Each row has a name. After each piece below comes the name of the row it's from, unless a question asks for something else. Each question is about the rows just above it. Places in a row count from 1.

[ 17.9 -17.2 -11.9  14.7 -37.9 -49.9  28.3  -8.8   1.9  -0.1   4.8  28.5
 -23.9   8.0  17.8 -31.0  48.8  29.6  64.4 -36.2]  (54)
[-17.5   9.6  11.8  -3.4 -24.3 -49.9 -33.8 -37.9 -13.8  40.9  26.2  10.6
  11.3 -12.9  -3.0  18.1 -52.8 -25.6 -47.0  28.4]  (113)
[ 17.9 -17.2 -11.9  14.7 -37.9 -49.9 -13.8  40.9 -24.3 -33.8 -41.2  -8.0
 -23.9   8.0  17.8 -31.0  66.7  24.2  32.4 -39.6]  (116)
[-22.5   0.3  10.4  13.3  26.2 -22.6  21.4  -9.4  -1.3  12.2   8.0  18.4
 -12.6 -21.4  15.1   7.2 -61.0 -22.1 -13.7  40.0]  (79)
[-17.5   9.6  11.8  -3.4  29.7  14.6  16.2 -27.1  12.9  25.0  26.2  10.6
  11.3  14.6   3.2  18.1 -52.8 -25.6 -47.0  28.4]  (72)
[-18.2   7.6  15.3  -6.0  26.3  27.8  13.2 -32.3  16.1  26.9  27.6   9.8
  18.1 -15.4  -4.8  19.7 -50.1 -24.6 -50.2  32.0]  (82)
[-26.7  -3.8  10.6  20.4  36.8 -48.7  28.5  -0.1  -8.8   4.8   1.9  28.3
 -32.0 -22.2  29.3   2.8 -80.0 -29.1  -2.2  47.5]  (94)
Where does [-12.9  -3.0  18.1 -52.8 -25.6 -47.0  28.4] start? Give its row and place.  (113), 14
The next entry after [28.5 -0.1 -8.8  4.8  1.9 28.3]:  [-32.0]
Which row holds this, read backwards? [-33.8 -24.3  40.9 -13.8 -49.9 -37.9]  (116)
Row and place where [-23.9   8.0  17.8 -31.0  48.8  29.6] starts:  (54), 13

[ 16.6   8.0   3.2 -10.6  -8.6 -23.6   3.8  22.3   9.5 -13.7] -> (23)
[ 11.3  -3.0   0.1   9.9 -36.2   2.1   1.4  -8.3  17.9 -42.7] -> (70)
[ 10.6  16.5   6.7  32.2  39.5  39.1 -11.5   3.4   9.8 -29.6] -> (83)
[ -6.0 -11.6 -24.8 -37.9 -51.2   3.4   9.2  11.1  -3.3 -75.3] -> (112)
[ 16.6   8.0   3.2 -10.6  -8.6 -23.6   3.8   5.5   9.5 -13.7] -> (85)
[ 66.3 -36.8   2.6 -22.1 -90.6  -3.8 -13.0  33.9  -2.1  -8.8] -> (59)
[-40.6  54.1  -5.6 -24.0  -8.4  -8.4  -8.1  -2.3 -51.4  -0.1] -> (205)
[ -1.2   3.9  14.0  22.9 -13.2 -13.4   7.8 -11.1   8.1  -8.9] -> (27)
[-40.6  54.1  -5.6 -24.0  -8.4  -8.4 -12.0   3.2  23.1 -16.3] -> (93)
[ 39.5  10.6  16.5   6.7  39.1  32.2 -11.5  22.3   9.7 -65.7] -> (184)
[ 33.9 -22.1   2.6 -13.0  -3.8 -36.8 -90.6  66.3 -11.8 -54.7] -> (25)
Give the next entry after [ 66.3 -36.8   2.6 -22.1 -90.6  -3.8 -13.0  33.9].  [-2.1]
Where do [ 10.6  16.5   6.7  32.2  39.5  39.1 -11.5   3.4   9.8 -29.6] appear?  (83)
Which row holds this, read backwards? [-54.7 -11.8  66.3 -90.6 -36.8  -3.8 -13.0   2.6 -22.1]  (25)
[-11.5  32.2  39.1   6.7  16.5  10.6  39.5] is which row, read backwards?  (184)
asked: [-40.6  54.1  -5.6 -24.0  -8.4  -8.4  -8.1  -2.3 -51.4  -0.1]  (205)
What is the next entry after [ -3.0   0.1   9.9 -36.2   2.1   1.4  -8.3  17.9]?  [-42.7]
asked: [-40.6  54.1  -5.6 -24.0  -8.4  -8.4 -12.0   3.2  23.1 -16.3]  (93)

